In the rows, zero is written as 128.
Each path below is one point turned by a fixed rotation once a step. After each direction that follows a path, write how fast that rotation turns it, in degrees per step (0 if it stays still).
Each turn is a multiple of 5 degrees from 10 to 175, or 0.
Each row of a path follows its step; steps can be skipped.
Rotation 1:
step 0: [108 118 128 135 143 121 132 139 135 131 135 114 134 124 134 119 135 121
 121 126 141 122 127 130 128 117 106 122 129 116 139 141 128 128 136 121
 121 135 125 140 121 128 136 136 128 127 119 127 127 125 138 124 124 133
 114 132 121 121 131 123 123 134 132 110 137 143 124 125 134 127 118 135
 135 126 124 132 148 133 136 139 121 121 121 125 122 138 126 140]
step 2: [110 134 145 123 145 124 150 134 127 143 124 120 124 129 133 127 130 116
 125 114 127 128 139 114 141 119 120 123 130 133 130 142 125 126 135 123
 134 129 114 133 126 124 129 131 125 131 130 122 123 118 138 119 125 131
 136 123 122 131 136 115 129 133 142 126 127 122 123 109 133 118 122 141
 130 132 128 119 132 126 119 143 128 137 127 142 130 132 112 129]
step 5: [117 129 145 130 141 124 138 124 125 133 124 121 124 121 137 111 125 129
 136 143 133 135 133 127 137 123 119 122 114 110 142 139 126 127 138 127
 126 130 132 121 118 130 138 124 132 119 138 127 126 119 125 118 149 135
 128 129 127 124 116 126 127 129 143 131 129 132 125 126 134 122 114 135
 143 120 132 125 139 142 134 136 131 143 124 140 127 130 113 135]
step 9: [117 119 130 132 130 117 129 126 125 136 132 117 133 113 142 130 132 120
 129 120 129 126 126 130 136 110 112 133 129 121 126 137 139 115 140 135
 123 120 114 127 110 136 138 136 121 134 146 130 119 127 130 132 142 125
 123 129 132 123 127 127 127 119 137 111 114 140 120 127 125 130 118 135
 141 129 132 130 131 134 132 134 118 127 115 130 128 144 117 116]
step 13: [123 144 134 120 137 120 143 140 109 126 124 119 123 118 141 134 109 125
 128 128 135 130 129 121 140 122 116 125 125 122 138 129 111 126 135 129
 123 127 123 118  99 134 135 125 132 125 133 138 130 127 124 124 133 122
 132 131 126 112 123 136 122 123 138 126 131 134 126 128 129 129 106 128
 133 136 117 127 137 140 131 129 126 133 126 141 125 132 121 126]
step 25: [113 136 125 128 133 123 138 132 121 144 127 113 124 137 115 145 119 129
 125 119 137 111 130 118 131 115 122 128 147 136 137 127 120 131 133 122
 130 136 124 121 122 145 124 141 109 130 145 135 123 123 124 125 127 126
 120 122 134 125 127 128 120 128 145 119 114 133 127 124 113 121 118 130
 133 128 129 120 136 125 133 141 125 131 130 128 123 138 128 134]
step 26: [121 131 142 127 139 127 150 123 129 117 135 118 118 129 129 128 134 105
 134 133 143 131 134 116 133 126 124 117 126 129 152 126 118 131 136 141
 123 123 127 121 124 125 128 131 119 127 122 123 117 110 119 130 136 138
 137 126 118 128 120 128 129 128 135 125 131 143 121 138 118 120 128 133
 128 126 135 132 132 133 139 134 127 133 132 115 119 133 125 144]
Directions:
[125 130 125 127 130 130 130 131 130 128 127 129 127 127 129 126 126 129
 126 132 128 128 127 127 131 128 131 129 125 127 128 125 132 129 129 127
 129 132 127 126 126 129 130 127 130 126 128 128 128 128 126 129 130 126
 129 126 129 128 128 128 128 128 125 130 129 127 126 127 127 130 128 128
 126 126 128 130 128 132 127 126 130 129 131 131 130 126 129 128] -> 45
[128 130 129 128 129 130 127 129 130 128 129 128 127 126 129 129 129 127
 129 127 126 129 127 129 130 129 130 131 131 131 131 129 131 129 130 128
 129 128 129 129 129 129 126 127 128 128 129 131 129 123 131 128 130 127
 128 131 123 129 130 129 125 126 126 129 129 127 125 129 130 126 129 125
 125 126 127 127 128 127 128 127 129 128 132 126 129 128 125 127] -> 90
[127 125 129 129 126 126 127 127 127 129 128 127 128 124 127 126 127 129
 128 130 128 124 128 130 126 127 128 129 128 133 126 129 128 128 125 127
 130 130 128 129 127 132 127 130 130 128 131 130 128 127 128 127 130 128
 126 124 130 128 129 125 129 129 125 129 127 132 127 129 128 126 126 127
 126 129 126 131 128 127 130 129 127 128 126 126 130 125 129 127] -> 135
[127 127 126 128 129 126 128 129 129 127 126 127 128 127 129 130 131 130
 127 123 128 128 129 131 129 126 127 128 129 123 130 128 126 126 130 128
 130 129 126 127 127 129 127 128 129 127 128 127 131 130 128 130 130 127
 124 128 130 128 129 128 129 129 127 124 128 126 129 128 127 132 128 125
 127 126 125 131 127 126 129 127 126 125 131 125 128 129 129 125] -> 120
Rotation 2:
step 3: [122 122 136 125 133 131 141 140 121 127 124 129 121 130 151 124 136 127
 130 128 123 148 130 133 120 119 132 117 130 129 134 115 149 116 125 145
 135 129 131 138 135 129 116 130 133 121 115 129 130 123 118 122 141 113
 129 135 130 134 136 119 115 136 121 144 135 137 123 125 120 116 129 129
 130 130 130 129 114 137 126 138 131 131 135 138 130 125 128 130]
step 16: [122 125 128 128 140 106 134 143 126 148 122 134 129 127 122 124 120 137
 128 131 132 136 128 133 133 126 140 133 127 137 134 129 128 128 138 124
 121 139 129 133 141 111 130 130 137 132 123 127 130 135 132 113 137 123
 124 133 145 129 143 131 130 123 122 123 141 127 124 125 101 124 132 134
 123 131 124 136 126 116 124 143 127 133 146 129 131 127 138 137]
step 17: [123 132 125 125 133 138 139 136 112 132 137 115 125 116 132 113 105 125
 129 125 121 130 133 120 135 129 131 131 111 114 125 133 130 124 133 119
 120 124 123 116 147 125 119 124 131 109 115 126 139 125 127 128 132 125
 133 139 135 126 131 142 125 137 133 126 125 140 134 129 126 125 126 113
 120 131 121 131 117 136 136 143 114 126 131 128 119 126 139 124]
step 18: [127 145 138 132 120 139 137 135 128 135 132 137 126 126 128 138 115 125
 133 122 123 143 135 119 130 130 141 128 132 135 117 124 125 140 136 136
 124 119 111 130 131 131 127 128 133 107 119 132 138 136 108 130 127 138
 120 129 139 133 127 116 143 135 118 122 132 114 132 120 129 117 133 123
 138 131 139 124 124 132 118 136 138 129 122 133 121 116 126 132]
step 19: [124 123 131 115 137 127 136 131 129 121 133 139 127 127 125 141 114 128
 128 133 118 121 111 114 120 131 138 126 143 135 125 120 126 140 130 128
 136 129 120 127 119 122 132 124 140 136 116 117 150 124 123 129 139 126
 129 121 138 122 137 132 124 131 132 136 132 127 128 133 126 126 114 131
 125 130 138 118 112 111 124 135 132 128 148 122 127 119 136 114]
step 25: [114 135 129 121 115 127 135 117 122 132 126 125 131 129 121 129 127 135
 123 132 144 126 135 128 136 133 140 134 129 129 145 125 141 128 130 139
 118 112 130 128 135 125 120 129 132 140 110 123 139 132 129 141 128 137
 133 123 124 122 134 144 115 134 134 127 120 148 122 124 114 115 133 138
 126 131 129 130 126 123 141 129 115 113 131 141 134 136 128 124]
step 26: [129 136 131 132 120 134 128 139 132 124 136 131 127 126 132 139 116 142
 118 129 133 128 144 132 126 128 129 114 107 131 140 133 127 114 143 126
 113 130 125 145 132 134 129 133 132 108 119 112 129 126 128 129 109 126
 141 130 129 135 121 123 122 126 130 128 119 115 123 120 124 119 123 131
 133 121 140 144 130 133 137 127 125 121 134 135 140 124 132 124]
Directions:
[127 129 126 129 131 128 128 126 129 130 129 124 124 129 126 130 126 130
 130 127 127 126 126 127 129 129 127 130 128 130 126 130 128 131 126 129
 125 124 126 128 127 130 127 130 127 130 127 130 128 127 126 128 128 131
 126 130 128 128 128 126 128 124 126 130 131 130 130 128 129 129 128 129
 129 128 130 128 128 132 132 128 130 128 128 130 126 131 125 129] -> 110
[127 131 128 129 128 128 129 131 129 130 124 128 126 129 127 129 125 128
 127 127 132 126 127 128 128 129 126 129 128 129 129 129 128 128 129 124
 129 127 128 127 127 128 130 127 130 128 127 126 128 131 126 132 127 129
 128 127 129 127 126 131 127 129 126 128 129 128 126 129 127 130 127 128
 124 130 134 130 125 130 126 129 126 127 124 126 130 127 126 125] -> 10
[128 129 127 127 128 129 128 125 130 127 132 128 126 130 129 129 126 130
 131 130 129 126 129 129 127 129 128 128 130 129 128 129 129 128 127 129
 132 126 130 129 127 128 134 129 125 132 130 128 130 129 130 129 129 124
 125 129 130 126 127 132 131 129 127 126 130 127 126 125 128 126 128 128
 129 129 128 128 128 129 127 129 128 127 129 125 127 127 127 129] -> 80
[124 130 127 127 128 132 126 130 129 127 130 128 127 129 131 129 130 128
 128 126 128 128 127 125 126 129 128 127 129 130 128 126 130 125 130 128
 127 133 130 127 124 129 126 129 124 130 127 125 129 130 127 129 128 130
 127 128 127 126 131 127 129 129 127 127 127 130 129 126 127 127 130 131
 125 126 129 129 130 127 129 127 129 129 129 129 128 129 128 125] -> 65
[126 128 129 129 131 125 128 128 132 128 131 127 129 129 127 128 127 128
 125 130 128 128 129 127 126 128 128 128 128 130 127 129 125 126 129 127
 128 126 126 126 128 128 127 129 129 132 126 126 129 126 129 123 127 129
 128 129 126 129 127 133 126 126 128 129 124 126 129 128 125 127 126 129
 125 128 128 125 131 127 126 129 125 129 126 129 127 127 130 129] -> 120
